[[128 140 124 119 126 125 107]
 [142 129 133 119 122 120 111]
 [150 132 137 121 120 122 114]] -> 142

[[135 127 142 137 124 132 138]
 [136 123 134 130 124 123 128]
 [134 110 129 139 105 123 148]] -> 136

[[144 127 126 108 139  99 140]
 [139 110 108 126 110 105 124]
 [107 127 156 147 147 154 104]] -> 139

[[141 131 119 135 128 115 126]
 [135 129 134 107 124 126 128]
 [132 127 124 129 130 134 131]] -> 135

[[121 120 120 124]
 [125 102 127 141]
 [119 126 111 115]] -> 125

[[140 140 134 137 117 103 133]
 [132 121 129 128 130 132 130]
 [140 108 139 121 154 158 124]] -> 132

[[134 121 145 119 130 153 118]
 [125 116 124 112 116 129 108]
 [132 135 109 140 104 118 140]] -> 125

[[128 141 106 138]
 [146 105 128 102]
 [146 120 146 117]] -> 146
---
[[112 109  99 118 132]
 [136 124 145 141 134]
 [113 116 119 114 147]] gives 118

[[116 138 119 107]
 [110 108 127 109]
 [147 131 129 149]] gives 119

[[108 142 114 133]
 [142 144 146 129]
 [138 153 130 133]] gives 114

[[112 154 111 127]
 [147 125 138 132]
 [132 121 127 112]] gives 111

[[139 122 116 129 126 141 125]
 [138 126 128 126 112 127 121]
 [104 115 134 129 130 126 140]] gives 141

[[123 126 134 117 137 146]
 [129 115 126 127 123 119]
 [144 125 118 135 112 104]] gives 137
---
[[130 130 121 124 138 127 126 117 124 140 112]
 [135 124 127 129 108 129 126 136 137 118 132]
 [107 131 135 134 148 123 132 129 121 126 141]
 [114 129 137 134 127 127 134 138 130 117 146]
 [125 133 130 130 150 125 132 120 118 137 128]] => 130

[[110 121 110 139 149 107 112 102 109 121]
 [114 144 149 128 125 130 118 138 140 138]
 [125 147 129 154 149 127 132 137 140 115]
 [121 129 111 137 150 116 123 111 119 104]
 [139 110 110 109 147 125 139 104 117 142]
 [106 124 144 132 123 109 104 130 142 132]
 [101 145 140 127 128 101 109 131 129 145]
 [101 135 124 120 121 127 116 125 122 149]
 [145 115 122 119 116 114 133 105 109 100]
 [108 104 115 132 133 100 108 111 114 132]
 [138 118 122 116 124 132 146 108 129 118]] => 110

[[130 129 139 135 136 127 121 123 115 126]
 [133 128 132 125 125 132 145 125 120 129]
 [137 134 134 131 127 116 120 132 153 138]
 [116 123 124 129 131 129 128 133 124 121]
 [128 127 132 127 131 135 122 131 136 129]
 [127 127 128 127 122 122 123 131 124 131]
 [138 125 132 126 118 124 126 125 145 132]
 [117 129 130 128 133 128 113 123 128 127]] => 130

[[133 131 123 133 134 141 130 124 135 127 125 130 113 128 109]
 [138 130 125 132 130 132 126 129 135 127 114 139 104 129 111]
 [125 130 123 133 134 139 132 122 130 127 140 120 136 128 121]
 [126 130 123 133 135 141 132 122 132 127 140 120 133 128 116]
 [122 126 132 123 124 118 130 130 118 127 137 120 147 128 151]
 [126 130 123 133 135 143 132 122 133 127 140 120 132 128 113]
 [126 130 122 133 135 145 132 121 133 127 140 120 131 128 111]
 [126 130 122 134 137 146 132 121 133 127 140 120 130 128 109]
 [130 130 122 133 135 142 132 122 134 127 132 125 120 128 107]] => 133

[[126 128 133 120 134 114 134 115 151 129]
 [112 135 114 117 137 129 127 130 115 130]
 [131 142 122 124 128 118 133 117 144 127]
 [141 116 137 134 118 119 123 121 144 122]
 [144 132 130 136 115 121 126 120 141 123]
 [124 123 121 125 127 119 126 122 138 122]
 [123 110 141 121 136 119 128 121 141 128]] => 126

[[125 102 138 117 129 127 116 118]
 [127 139 121 132 123 126 135 129]
 [126 128 117 122 127 123 122 127]
 [115 125 122 128 114 117 116 122]
 [130 121 129 125 133 131 134 122]] => 125

[[134 141 114 125 119 112]
 [121 114 117 149 143 130]
 [132 136 137 129 123 130]
 [137 148 130 138 127 129]
 [137 147 103 124 140 134]] => 134

[[133 130 126 135 145 128 114]
 [146 127 124 139 143 132 124]
 [146 128 150 131 147 135 125]
 [138 128 116 136 142 141 133]
 [131 142 138 121 133 136 144]
 [148 131 124 135 139 139 135]
 [126 129 131 134 125 126 133]
 [150 131 140 128 145 126 129]
 [122 149 145 138 123 142 142]] => 133
---
[[139 123 138 150 137 114]
 [149 121 102 108 102 152]]
139

[[137 118 113 142 137 136 126]
 [105 129 104 126 124 136 116]]
137

[[131 110 124 128 135 135]
 [128 110 117 100 119 132]]
131

[[109 118 106 118 114]
 [119 124 127 117 115]]
109

[[124 113 111 121]
 [131 157 132 131]]
124

[[119 118 115 128 128 113]
 [134 143 148 151 123 115]]
119

[[139 131 109 129 111 123 121]
 [114 104 136 149 125 123 137]]
139

[[124 141 109 120 128 123 102]
 [131 128 131 146 156 142 117]]
124

[[132 137 128 124 155 114]
 [127 105 116 130 117 115]]
132
---
[113 108 106 120 129 120 127] -> 113, 127

[108  98 147 126 146 114] -> 108, 114

[[124 118 130 116 120 117]
 [109 148 138 139 148 116]
 [118 150 144 147 146 112]] -> 124, 112

[136 101 103 102 147 138 111] -> 136, 111

[146 113 122 152 139 147 125] -> 146, 125

[[115 101 122 145 134 117 106]
 [121 117 132 132 123 125 119]] -> 115, 119

[[109 106 109 100]
 [107 136 126 129]] -> 109, 129

[[116 149 113 129 158]
 [108 120 129 139 133]] -> 116, 133
---
[105 116 134 128 131 126 113] yields 134, 131

[140 125 149 103 129] yields 149, 140

[143 125 153 124] yields 153, 143

[[107 138 118 115 149 128 152]
 [124 143 134 119 125 116 138]] yields 152, 149

[116 117 106 124 112 104 121] yields 124, 121

[[122 130 143 137 130 130]
 [117 127 150 142 125 129]
 [138 121 144 124 122 142]] yields 150, 144

[[129 135 116 136 128]
 [106 115 123 142 127]
 [115 137 117 141 150]] yields 150, 142

[[115 103 144 116 152]
 [128 139 131 153 127]] yields 153, 152
---
113  143  115  115  120  105
121  130  133  141  125  124
122  130  108  132  132  128
-> 121

126  151  130  155
142  118  142  135
-> 142

138  130  123  152
126  139  134  138
-> 126

140  101  109  106  116  117
124  134  132  132  129  133
-> 124

133  126  105  128  132  130
128  128  126  132  134  131
-> 128

138  104  112  152
121  109  143  144
139  121  122  141
-> 121

152  106  137  107
116  139  137  109
102  152  126  127
-> 116

132  124  132  126  128  133
110  124  109  142  119  135
130  104  134  127  128  114
-> 110

141  134  131  133  137
151  156  152  144  136
-> 151
---
[[135 127 126 154 143]
 [131 127 129 140 127]
 [143 125 117 124 136]] ans = 136

[[142 130 129 134 131 123]
 [145 121 133 134 135 127]
 [156 126 133 133 130 122]] ans = 122

[[ 98 137 141 137 112]
 [114 137 138 128 103]
 [ 99 148 127 124 132]] ans = 132

[[138 127 101 127 123 136 128]
 [122 129 130 128 131 108 129]
 [130 127 137 128 128 129 128]] ans = 128

[[151 101 113 152]
 [131 130 104 132]
 [118 142 144 120]] ans = 120

[[150 115 138 106]
 [114 123 115 143]
 [118 142 131 109]] ans = 109

[[114 120 120 116]
 [148 134 103 142]
 [142 116 147 145]] ans = 145

[[115 106 140 116 117 111]
 [141 146 132 109 137 153]
 [145 137 109 124 110 135]] ans = 135
---
[[108 104 123 118 153]
 [143 139 152 147 115]
 [109 139 146 149 115]] -> 104

[150 149 118 127 152] -> 149

[112 138 132 106 133 135 131] -> 138

[145 152 143 133 137 139] -> 152

[151 118 107 112 114] -> 118

[106 146 114 117 137 115] -> 146

[123 113 102 101 123 110 158] -> 113

[[120 131 133 138 140]
 [ 99 108 134 137 142]
 [ 99 106 134 137 140]] -> 131

[131 104 100 139 135 136 105] -> 104
---
[143  98 146 119] out 146, 98

[[104 129 150 144 106]
 [136 117 141 103 133]] out 150, 103

[[131 123 117 124 132 120]
 [104 120 140 129 133 148]
 [149 158 150 139 111 117]] out 158, 104

[[153 128 107 126 133]
 [154 132 114 137 122]
 [150 124 108 140 138]] out 154, 107

[119 126 105 127 153 148] out 153, 105

[121 132 129 125 130 105 129] out 132, 105

[101 112 130 138 137] out 138, 101

[135 121 125 155 116] out 155, 116

[[135 113 152 151 128 127 140]
 [121 137 131 140 127 121 108]] out 152, 108
---
[103 107 106 130 140 114] | 114, 103

[132 136 130 153 131 118 119] | 119, 132

[[131 116 142 142 106]
 [135 137 145 120 126]
 [109 132 141 148 131]] | 106, 109

[105 110 146 138 124 125 104] | 104, 105

[148 128 113 142 115 104] | 104, 148

[117 132 156 135 140 109 121] | 121, 117

[[135 105 153 127 141 105 126]
 [136 105 121 105 135 112 154]
 [102 125 118 128 123 118 124]] | 126, 102

[[117 158 142 145 146]
 [135 102 146 124 123]] | 146, 135

[150 148 108 134 137] | 137, 150
